In the rows, 128 means zero.
First come named turns, each shown by rows before and after it. For each pair of rows after them, which turns, in which order, take the first row to the second? The first pair is done for you.
turn Q_875:
[119  94  97  85 103 176 110 144 128  84 135 190 114 167 124 176 178 129
 156 137 145 110 113 107 103 101] -> [ 98  99  95  89  98 178 124 133 133  86 139 161 108 165 123 179 150 154
 149 123 132 104  98 102  93  66]
[ 66  87  71 139  90 149 130 118 172 103 159  49 112 160 153 138 147 122
 120 132 121  73 109 140 127  76] -> [127  73  84 133 100 146  90 123 172 100 149 125 162 160 157 146 211  89
 134 158 153  72 154 157 152 141]
[106 119 128 139 157 114 164 128 145 114  90  82  87 124 128 135  52 178
 139 125  86 132 133 112 178 110] -> [ 89 118  87 160 156 114 137 104 152 131  90  82 150 114 160 129 122 163
 156 132 110 122 186 138 192 142]
[227 196 174 136 151 103 130 119 112 168 112 160 129 140 113 138 122 126
 128 121 143 179 165  99 141 185] -> [179 203 170 146 147 113 168 118 107 165 125  93  90 144  98 131  64 155
 113  97 123 181 123  84 124 132]
turn Q_680:
[125 113  96 128 132 166 144 142 128  92 140 138  75 178 112 144 135 155
 114 102 151 126  84 171  93  85] -> [110 142  90 144 147 169 149 124 137 120 149  97  76 172 120 133 129 167
 115  85 148 141  98 159  96 101]
[141 140 135 130 144 134 135 135 132 143 133 125  89 133 119 131 112 142
 124 107 131 152 116 113 129 141] -> [124 152 120 147 146 135 129 119 138 158 137 113 121 127 135 120 139 143
 125 104 135 146 140 122 130 159]
[139 139 138 146 123  87 106 133 138  94 125 127  97 137 117 113 102 130
 114 138 126 159 124 127 118 135] -> [130 149 133 156 127  81 112 126 148 112 127 117 112 134 128 108 112 133
 116 125 131 159 139 126 121 150]
[131 107 105 137 147 157 164 136 145 117 161 136  68 168  93 128 151 164
 130 112 148 149 113 177 128 143] -> [123 115  91 152 148 156 163 121 149 131 165 121  86 167 107 119 163 167
 131 104 152 146 124 187 126 155]
turn Q_735:
[ 82 109 125 114 140 162 132 116 150 116 126  95  93 152 106 137 164 153
 139 121 150 147 117 152 113 110] -> [128 113 159  91 141 150 135 142 134  92 127 133  79 146  88 154 124 142
 133 131 133 151  96 127 122 103]
[145  86 117  91 124 134 119 119 153 119 109 147 122 117 133 135 127 107
 123 172 116 122 131 115 153 144] -> [112  87  99 103 128 147 126 104 167 139 121 117 137 127 146 132 152 123
 123 162 131 126 150 144 152 141]
[158 120 152 109 131 121 131 136 104 112 102 158 152 121 126 126 119 101
 115 142 116 121 121 111 134 132] -> [119 121 113 137 127 124 124 118 118 133 112 128 179 124 150 117 164 108
 117 144 137 116 157 140 135 139]
[142 143  84 137 189 156 131 103 164 172 113 115 154 125 129 111 183 153
 154  96 147 153 143 137 145 183] -> [172 150 121 117 196 159 157 115 160 164 113 120  98 129 105 126 126 165
 142  91 122 170 105 107 141 170]
Pairs:
Each pair is two turns apart.
[217 112 172  78 159 155 140 148 144 113 136 209  86 160  94 140 183 129
 138 120 161 175  94 134 147 172] -> [131 167 151 126 170 158 190 120 152 162 162  75  48 156 101 118 134 189
 125  61 147 190  76 131 135 139]
Q_680 Q_875
[142 183 148 150 142 101 143 110 134 153 126  84 128  97 145 141  97 152
  79 102 123 154 145 112 138 130] -> [189 157 173 115 138  98 109 132 124 122 104 170 148  90 147 152 124 118
  86 141 130 139 152 112 147 149]
Q_680 Q_875
[173 111 177  94 131 128 119 157 118  98 133 183  91 151 106 128  78 145
 133 137 107 154  95  94 145 140] -> [ 38 124  96 158 128 139 122 102 136 149 149  76 151 136 153  93 120 163
 141 113 124 126 140 135 144 115]
Q_875 Q_680
[118  89  61 166 130 177 193 133 117 124 134  72  88 177  90 146 106 171
 176  96 144 194  76 136 113 109] -> [141  33  53 142 114 179 145 129 116 105 116 153 149 182 105 147 189 124
 197 134 172 165 111 165 127 132]
Q_875 Q_680
[133 105  69 142 170 200 123 112 139 157 172 126 129 177 141 112 211 146
 170 126 185 139 156 169 122 158] -> [148  77  82 122 168 206 133 130 141 127 172 136  78 198 108 123 184 155
 163 128 176 144 109 169 115 126]
Q_680 Q_735
[ 37 149  66 165 142 127 143  73 132 161 136  73 150  90 141  88 150 152
 124 135 162 115 151 154 133 126] -> [ 42 114  69 142 134 158 168  99 144 129 156  72  90 115 107 104 127 166
 125 123 156 118  99 161 114  92]
Q_680 Q_735
[ 46 147  66 156 101 145 128 116 152 147 127  84 152 136 152 121 176 151
 136  89 139 130 141 148 113 119] -> [ 62 118  88 131  92 162 142 138 159 111 137  97  93 154 126 130 142 173
 132  85 124 138  99 149 100  79]
Q_680 Q_735
[187 110 194  90 137 167 117 139 149  99  93 181 104 132  80 157 134 139
 140 138 127 130 125 125 117 145] -> [168 100 182  81 126 175 123 138 153  90  89 163  94 135  78 153 121 139
 135 140 115 123 107 127 112 105]
Q_735 Q_875
[ 93 160 133 147  92 145 132 115 136 204 119  66 152 101 147  89  89 146
 107 110 121 129 134 110 105  99] -> [208 147 187 101 101 130 102 151 129 176  97 170 148 106 123 120  96 109
 115 148 127 135 124  90 114 141]
Q_875 Q_875
[168 161 131 123 143 107 108 113 133 175 123 169 181 125 160 145 172 132
 112 139 145 121 173 128 136 187] -> [109 177 134 124 140 113 157 116 132 164 139  80 101 131 134 140  72 176
  97  95  95 132 112 109 115 101]
Q_875 Q_875
[110 128 133 127  90  93 133 106  87 114 128 105 169 100 147 144 101 100
 121 127  59 123 178 135  95  94] -> [134 128 126 127  99  96 121 104  89 124 127 128 194 104 157 151 136  89
 129 132  80 131 210 144 105 126]
Q_735 Q_875
[170 121 150  98 127 116  95 147 110 119 115 184 143 125  97 137 143 125
 124 155 137 125 129 120 131 154] -> [139 112 139  94 100 116  88 150  95 107 113 175 151 124 110 136 122 121
 121 160 116  98 122 111 122 120]
Q_875 Q_735
[ 91  89 112 114 100 135 166 138 129 127 143 111  77 151 113 132 103 164
 121 125 116 110  76 140 108  76] -> [ 61 107  77 150 106 127 151 104 127 167 144  80 137 141 144 112 152 158
 133 125 132 104 133 160 121 103]
Q_680 Q_680
[127  77 125 114  91  96  71 119 106  98  88 193 229  90 176 130 141  61
 126 201 107  59 167 114 135 111] -> [ 68 151 116 154 148 146 193 111 137 153 150  20  66 128 115 121  43 188
  99  79  93 146  78 106 101  73]
Q_735 Q_735
[172 128 143 147 145 128 113 131 153 139 128 170 129 125 107 125 156 118
 135 136 128 142 148 127 124 184] -> [ 93 137 118 168 138 136 141 119 156 145 145  88 108 118 108 117 123 158
 120 109 111 142 131 128 111 126]
Q_875 Q_875
[109 118  97 142 147 119 114 127 113 119 178  91 156 111 139 106 141 125
 127 104 142 164 183 146 130 135] -> [178 108 146 117 156 117 109 154 110  91 170 154 124 119 113 123 123 111
 117 126 136 174 154 120 131 150]
Q_875 Q_680
[ 56 146  86 152 117 114 145  98 149 139 143  68 140 120 154 127 124 143
 121 121 131 117 140 134 111  81] -> [ 97 154  83 155 144 124 146 100 162 158 153  79 130 140 143 129 162 157
 133 110 153 155 152 158 124 140]
Q_875 Q_735
[164 143 146 116 148 139 140 126 166 113 131  84  60 134  94 134 133 145
 155  98 143 167 107  90 138 144] -> [130 135 137 113 126 130 142 127 156  97 128  62  61 121 107 132  96 143
 145 115 118 144 102  88 120  92]
Q_735 Q_875
[176 103 140 103 121 156 137 194 116  81 121 180  67 155 129 126 137 127
 176 145  95 150  97 142 134 130] -> [ 85 112  72 156 119 162 139 156 132 126 131 109 122 151 172 104 192 137
 181 134 120 129 148 184 138 131]
Q_875 Q_875
[140 144 143 167 149 111 103 142 123 144 140  77 108 140 141 127 130 126
 119  80 105 130 129 139 133 152] -> [184 128 162 144 142 111  87 163 123 121 133 128 119 139 132 132 148  98
 129 105 108 121 122 142 138 158]
Q_680 Q_875
[160  99 146  97 148 161 177 152 135 105 151 141  37 154  95 152 105 160
 112 126 124 161  76 131 122  94] -> [ 66  78  68 141 132 167 154 107 146 126 152  93 117 144 143 116 190 160
 134 125 159 126 142 179 133 103]
Q_875 Q_680
[192  61 111 119 154 160 111 153 141 128 168 175  91 161 119 146 177 131
 142 101 165 144 127 159 150 144] -> [114  81  81 140 148 166 132 132 147 148 180  91  80 165 126 128 157 164
 131  78 156 139 116 171 135 102]
Q_875 Q_875
[106 114 129 141 115 137 150 165  81 149 140 116 161 136 110 127 158 137
 134 173 124 132 141 107 131 174] -> [ 92 125 136 136 110 139 166 172  71 134 151  99 134 132 101 127 121 152
 123 165 109 134 118  93 116 146]
Q_875 Q_875
[118 135 113 138 158 133 112  77 126 142 139 112 173 122 160 128 166 119
 132 121 138 138 173 121 139 175] -> [147 124 121 126 153 144  93  93 127 129 139 147 171 131 156 134 178 111
 138 134 148 137 172 123 146 183]
Q_875 Q_735
[160  72  70 109 171 123 103 103 119 125 119 199 142 177 153 108 174  99
 107 156 178 147 173 127 133 122] -> [132  50  58 114 172 151 123 105 128 124 142 170 104 187 141 109 172 126
 107 131 184 163 153 139 130 100]
Q_735 Q_680
[127 103 106 112  77 123  84 142  99 112 115 144 182 111 139 135 109 101
 145 158 116  77 159 120 118 102] -> [109 141  96 128 108 147 135 136 110 135 146  65 101 127 110 136  68 161
 132  97 105 115 113 125 107  79]
Q_735 Q_735
[167 144 183 109 100 145 167 134 112  92 110 150  87 121  91 126  77 119
  97 150  90 102  99  90 113 136] -> [ 51 144 108 152  79 150 154  87 128 120 113  79 160 106 143 101 142 118
 110 139 117  67 160 138 116 118]
Q_875 Q_680
[186 182 181 121 159 100 131 143 131 146 120 165 131 111 144 156 120 129
 122 162 140 137 132  85 144 176] -> [122 193 127 157 163 118 146 113 145 185 143  97 136 124 163 143 159 160
 128 127 163 146 152 133 142 187]
Q_735 Q_735
[164 182 178 149 157  78  89  96 109 138 115 107 139  94 158 157 133 118
 154 125  98 141 166 106 140 199] -> [182 180 195 144 157  85 100 106 113 133 120 110 109  98 145 161 114 131
 151 119  89 151 145 104 135 192]
Q_735 Q_875
[180  59 145 117 138 166 110 152 140 119 164 159 108 139 120 165  73 158
 125 134 164  74 130 107 118 127] -> [114  68  99 153 131 166 107 117 147 155 169 106 154 131 149 141 131 163
 134 123 188  61 165 138 125 128]
Q_875 Q_875
[139  68 143  94 110 146 125 165 104  80 121 204 102 148 134 160 161 112
 147 148 175 112  97 158 116  70] -> [108  70 128 104 106 146 135 155 100  75 128 170 100 140 137 159 136 123
 138 142 163  97  89 150 104  37]
Q_875 Q_735
[143 145 155  99 142 137 157 142 128 149 142 107  70 144  95 149 100 153
 123 104 135 153  95 115 121 125] -> [ 90 115  92 118 120 137 124 117 139 153 132 114 151 138 137 134 190 121
 146 124 168 115 154 161 136 124]
Q_875 Q_680
[ 89 121 134 147  85 163 150 147 133  88 134 132  96 116 112 113 124 144
 159 143 147 122  82 121 147  80] -> [ 93 147 149 148  95 163 157 141 131  95 139 112  89 116 107 110  96 154
 155 128 132 134  80 104 145  87]
Q_735 Q_680
[128 137  66 140  90 139 111 111 173 145 118 100 123 140 160 141 196 148
 150 130 123 125 134 127 155 127] -> [163 101  99 107  69 139 110 135 168  98 113 139  93 147 139 158 171 134
 147 149 108 119  92 107 148  97]
Q_680 Q_875
[141 139 148 149 136 116 144 136 155 119  96 106 184  90 135  96 144  79
 118 125 161  91 186 123 145 111] -> [137 137 173 139 133 123 168 147 148 102 101  94 133  95 108 103  83 101
  95 115 131  98 134  96 134  72]
Q_875 Q_875
[119 124 131 150  76  68  98 161  90 110 132 167 171 132 122 115 109 103
  74 182  73  54 153 103 131 129] -> [ 79  85 102 149  61  87  93 161 104  96 148 155 147 147 123 109 147 116
  77 176  89  45 152 136 126 103]
Q_735 Q_680
[121 119 137 119  96 106 132 143 121  96 128 122 127 121 122 112  75 125
 106 155  78 120  94  95 120  70] -> [ 99 149 101 159 120  99 114 103 127 160 127  88 194 109 161  97 139 129
 122 145 113 128 163 120 146 129]
Q_680 Q_875
[131 156 156 129 137 113 121 106 130 149 118  91 111 112 141  98  93 134
 121 134 135 140 120  98 123 128] -> [120 150 154 133 129 107 115 105 122 138 116  96 127 102 145 104  91 121
 124 139 130 126 122  93 120 120]
Q_735 Q_875
[108 136 123 133 106  99 117 130 115 122 109 133 171 101 142 109 115 101
 116 154 102 107 162 102 121 111] -> [136 129 124 132 122 104 101 132 120 127 112 149 177 114 140 121 143  98
 122 155 121 115 179 111 131 149]
Q_735 Q_875
